One vector is turned by the same rotation once a step. Each row is the vector after some number of steps, and that number follows the row.
The counts run from 0 to 44.
[-21 -10 -14  26   5  -9 -10   8   7  -6  30   5 -10  12  13   4  -6  -4]	40
[-14  12 -20   3   0  -1   0  -1  33 -11   2 -10  -9   8  20  22   4  -6]	29
[-14  10 -20   3   1  -6  -1  -1  27 -13  12  -5   1  16  26  19   7 -13]	21
[ -2 -33  -8   9  16  -5 -15  18   2  -2  17   9   7   0  21  -6  -4  -7]	15
[  1 -22 -18   9  25  13 -10  18  28  -1 -17   1  -7  -1  -1  12   0  -3]	27
[-10   4 -12  13  12  -3  -6   7  24   7  11 -19 -11  21  15  21   1 -23]	12
[ -6 -29 -13   2   9  -1  -7   8  20 -23  -9  16   7 -15  10   5   4  15]	34
[ -8 -12 -22   9  15   4  -4  21   4  -3  29   9   0  12  19   2  -5  -8]	31
[  2 -23 -19  -9  14   7  -6   7  28 -11 -26   1   7 -12  14   9   9   6]	18
[-21   2 -14   8   6  -6 -12   4  12   6  17 -14  -3  16  24  13  -1 -25]	4
[-10   7 -30 -11   7  16   4  12  22 -14   8   9   0  15  21  17  -1   0]	38
[ -5 -20  -5  -5   4 -12 -10  -5  34 -12 -23 -10   6 -16  13  15   6   1]	9
[ -9 -13 -17  -8   5   1  -5  14   5 -13  22  13  13   2  41  -4   1  -4]	14
[  3  -5 -22  -3  17  20 -11  22  20  10  -7  -9  -2  13   9  20   2 -12]	11
[-11 -27 -14   5   5  -8  -4   4  12 -24   1  21   7 -11  17  -2  -4  18]	42
[  3 -11 -19 -14  11  10  -8  12  26  -4 -19  -6   7  -4  14  18   6   3]	10
[-18 -22  -1  12  -4 -22  -8  -5  20 -24   9   7   1  -9  24  -1   0   5]	33
[ -9 -21 -10  22  12  -3 -10   7  29  -9 -14   0 -13  -5 -10  18  -2   1]	44
[-15 -28   1  27  11 -18 -14   0  15 -10  16   3   0  -2  16   2  -3  -5]	24
[  3 -13 -21   2  22  18  -8  21  27   2 -12  -4  -2   2   7  16   1  -7]	19
[-23 -20  -4  12  -1 -21  -5  -3  18 -25  20   9   1  -6  20   1  -9   4]	41
[ -7 -34   3  19  14 -21 -18  -2  17  -5   0   1  -3  -8   6   2  -3 -10]	16
[ -4  -7 -20  19  15   5  -9   6  30  -1 -10 -10 -13  10  -4  22   3 -11]	28
[-18 -23   1  26   9 -20 -14   5  15 -10  28   7  -3   4  15   1  -4 -10]	32
[-15   8 -21   4   2  -2   2  -4  37 -14 -10  -8 -10   8   9  27  -1   0]	37
[ -4 -12  -6  -8   1  -4 -12  -4  35  -7 -23 -18   7  -9  18  19   6  -5]	1
[  1  -2 -21  -3  19  17  -8  23  15  10   5  -9  -1  13  19  21  -1 -17]	3
[ -4 -26   2   8  16 -14 -22  -3  26   3 -16 -14  -4 -10   4   5   0 -12]	0
[  2  -6 -22 -20  10  16  -5  10  29  -4 -17  -9   6   2  20  16   6  -5]	2
[ -8 -19 -15  16  19   1 -12  16   2  -3  24  13   5   5  23  -7  -3  -9]	23
[ -9  -3 -27  11  17  13   2  24  14  -1  24  11  -4  16  15   6  -5  -6]	39
[-11  -6 -24  -4   0   7  -1  14   9 -10  22  13   6  10  38   4   4  -6]	22
[  0 -28 -15  -4   9   3 -10   6  27 -17 -17   8  10 -16  11   5   3  12]	26
[-17   0 -18  -2  -1  -7  -4  -1  18 -11  18  -8   2  10  36  16   5 -12]	13
[ -1 -31 -16  12  24   8 -14  18  17  -9 -18   7  -5 -11  -6   5  -2   5]	35
[-12   5 -27 -10   5  12   3  18  14 -16  16   7   5  11  32  11   0  -1]	30
[-11   2 -17  14  14   0  -8   9  30  -1   2 -17 -12  14   8  24   4 -15]	20
[-13 -29   1   6   3 -19 -12  -8  23 -24  -5   3   7 -13  16   7   2   7]	25
[ -2 -37  -4   8  19  -4 -20  15   4   1   7   6  12  -9  15  -7  -2  -8]	7
[ -9 -14 -15  21  17   1 -10   3  34  -1 -15 -12 -12   2  -8  19  -4   0]	36
[ -8 -36   6  13  16 -18 -22  -3  20  -2  -7  -7   3  -9   8   6   1  -8]	8
[ -8 -26 -11  -6   5  -3 -15  13   3 -12  17   7  18  -7  36  -7  -3  -4]	6
[ -3 -34 -12  14  19   3  -9  17  21 -11  -7  14  -5 -12  -3   3  -6  10]	43
[-13  -4 -11  -2  -6 -12  -9  -2  13  -7  23  -7   9   4  37   7   2 -13]	5
[-11 -31  -2   1   1 -18  -9 -10  29 -13 -16  -4   7 -18  12  11   6   2]	17
